In the data rows, 128 means zero.
Each row has a hidden score. How much does it go up from the first row of each pair to the second? 10 means little or no change, 20 a big rise and 0 a big fall.
array([113, 131, 165, 114, 97, 104, 96, 98])
array([74, 114, 115, 136, 122, 79, 172, 148]) >> 9
array([133, 111, 171, 97, 90, 100, 116, 152])
array([162, 87, 117, 129, 148, 152, 139, 160]) >> 18
array([86, 128, 140, 136, 135, 82, 167, 139])
array([110, 82, 44, 46, 133, 193, 188, 179]) >> 13
array([154, 141, 153, 134, 122, 113, 100, 122])
array([128, 122, 33, 26, 129, 250, 179, 162]) >> 15
array([146, 166, 130, 165, 137, 151, 80, 130])
array([136, 140, 144, 125, 128, 120, 106, 113]) >> 8
array([145, 215, 154, 186, 107, 146, 75, 122])
array([153, 82, 109, 110, 149, 163, 170, 156]) >> 20
array([77, 116, 140, 165, 142, 48, 158, 119])
array([175, 96, 53, 61, 155, 182, 168, 141]) >> 9
array([184, 82, 70, 74, 148, 168, 170, 170])
array([105, 85, 130, 123, 137, 146, 154, 157]) >> 20
array([80, 146, 128, 156, 118, 65, 157, 113])
array([120, 100, 150, 103, 149, 128, 137, 165]) >> 20
array([79, 119, 105, 148, 135, 55, 179, 125])
array([136, 117, 159, 114, 113, 113, 104, 104]) >> 17
array([150, 158, 134, 162, 133, 123, 92, 123])
array([122, 166, 165, 125, 97, 93, 107, 92]) >> 6
array([155, 148, 144, 166, 142, 136, 79, 122])
array([143, 130, 134, 133, 129, 128, 81, 119]) >> 7
array([122, 93, 62, 31, 155, 178, 182, 157])
array([80, 139, 114, 135, 132, 71, 165, 138]) >> 3
array([174, 163, 135, 161, 129, 124, 94, 129])
array([158, 171, 149, 168, 116, 111, 75, 122]) >> 9
array([117, 146, 168, 134, 121, 123, 122, 107])
array([157, 160, 136, 153, 133, 126, 93, 113]) >> 3
array([122, 154, 171, 102, 105, 98, 96, 110])
array([168, 74, 79, 76, 166, 161, 172, 186]) >> 17
array([82, 150, 122, 120, 122, 116, 135, 90])
array([109, 121, 125, 127, 120, 133, 151, 132]) >> 15
array([97, 87, 112, 125, 133, 143, 181, 151])
array([139, 159, 131, 158, 128, 132, 82, 129]) >> 0
array([91, 92, 75, 156, 133, 51, 190, 151])
array([92, 86, 87, 88, 113, 133, 186, 170]) >> 19
array([176, 140, 100, 159, 152, 142, 82, 110])
array([149, 163, 157, 134, 125, 108, 110, 111]) >> 9
array([151, 83, 101, 137, 139, 141, 142, 168])
array([122, 147, 187, 124, 119, 123, 103, 124]) >> 11
array([96, 147, 146, 133, 116, 116, 141, 82])
array([122, 132, 154, 136, 123, 111, 115, 111]) >> 10
array([144, 149, 178, 112, 100, 88, 101, 109])
array([179, 120, 113, 137, 158, 162, 105, 142]) >> 20
array([163, 100, 119, 157, 140, 144, 98, 114])
array([161, 173, 128, 156, 141, 135, 109, 113]) >> 2
array([133, 152, 155, 120, 111, 113, 115, 107])
array([80, 168, 146, 136, 109, 121, 129, 83]) >> 13
array([79, 165, 145, 133, 92, 124, 135, 104])
array([95, 150, 144, 122, 96, 115, 117, 94]) >> 8
array([158, 177, 147, 147, 110, 111, 80, 117])
array([166, 53, 107, 92, 149, 164, 149, 176]) >> 20
array([128, 94, 72, 44, 123, 169, 171, 174])
array([163, 138, 126, 155, 137, 126, 100, 117]) >> 10
array([166, 157, 138, 176, 129, 124, 90, 104])
array([94, 123, 110, 114, 120, 127, 149, 123]) >> 12
array([147, 152, 167, 127, 107, 127, 115, 113])
array([163, 147, 135, 168, 146, 139, 98, 99]) >> 12
array([125, 129, 155, 117, 123, 130, 114, 95])
array([74, 148, 136, 149, 126, 80, 157, 121]) >> 4
array([161, 186, 118, 190, 147, 141, 93, 112])
array([71, 138, 127, 135, 112, 106, 146, 110]) >> 12
array([151, 174, 143, 125, 110, 106, 102, 124])
array([147, 147, 149, 102, 82, 102, 116, 98]) >> 10
array([139, 155, 158, 151, 110, 105, 104, 99])
array([115, 143, 150, 121, 112, 109, 129, 120]) >> 11
array([187, 118, 118, 168, 175, 145, 116, 130])
array([90, 113, 135, 133, 131, 124, 137, 103]) >> 12
array([150, 97, 81, 80, 142, 171, 159, 180])
array([80, 88, 4, 72, 109, 172, 193, 190]) >> 4
array([165, 160, 132, 147, 141, 137, 78, 106])
array([162, 125, 134, 153, 141, 157, 102, 122]) >> 18
array([139, 173, 152, 170, 136, 133, 99, 116])
array([114, 154, 129, 110, 96, 109, 118, 95]) >> 1
array([141, 146, 155, 129, 107, 116, 114, 121])
array([141, 146, 151, 147, 131, 127, 99, 131]) >> 14
array([130, 99, 92, 89, 136, 151, 153, 167])
array([68, 110, 120, 138, 142, 115, 157, 132]) >> 15
array([198, 94, 125, 156, 185, 155, 106, 129])
array([133, 157, 159, 135, 122, 115, 116, 92]) >> 0
array([95, 145, 162, 119, 107, 110, 128, 88])
array([86, 114, 110, 126, 132, 110, 167, 142]) >> 10
array([133, 142, 173, 124, 105, 120, 98, 119])
array([71, 167, 148, 141, 120, 111, 140, 108]) >> 10
array([174, 127, 122, 206, 147, 170, 105, 101])
array([162, 135, 130, 160, 133, 137, 85, 109]) >> 2
array([134, 164, 165, 127, 98, 119, 93, 118])
array([153, 150, 141, 160, 128, 162, 91, 104]) >> 18
array([143, 168, 138, 157, 136, 110, 80, 116])
array([139, 118, 168, 103, 108, 118, 112, 137]) >> 16
array([94, 159, 167, 126, 103, 105, 109, 82])
array([121, 119, 140, 132, 110, 128, 106, 132]) >> 13
array([118, 120, 165, 136, 125, 130, 132, 137])
array([68, 137, 134, 129, 114, 106, 130, 100]) >> 3
array([47, 161, 169, 184, 106, 64, 152, 102])
array([138, 172, 118, 187, 135, 151, 94, 114]) >> 10
array([138, 154, 123, 152, 130, 134, 102, 109])
array([87, 108, 125, 126, 136, 141, 177, 141]) >> 20
array([176, 104, 121, 149, 161, 147, 106, 144])
array([132, 151, 171, 144, 131, 124, 103, 94]) >> 9
array([122, 158, 159, 102, 114, 114, 100, 112])
array([149, 154, 138, 142, 117, 127, 97, 89]) >> 10
array([74, 101, 75, 124, 134, 123, 172, 147])
array([140, 93, 136, 134, 149, 146, 141, 160]) >> 19
array([78, 118, 103, 150, 137, 83, 172, 153])
array([79, 125, 110, 129, 122, 136, 148, 123]) >> 16
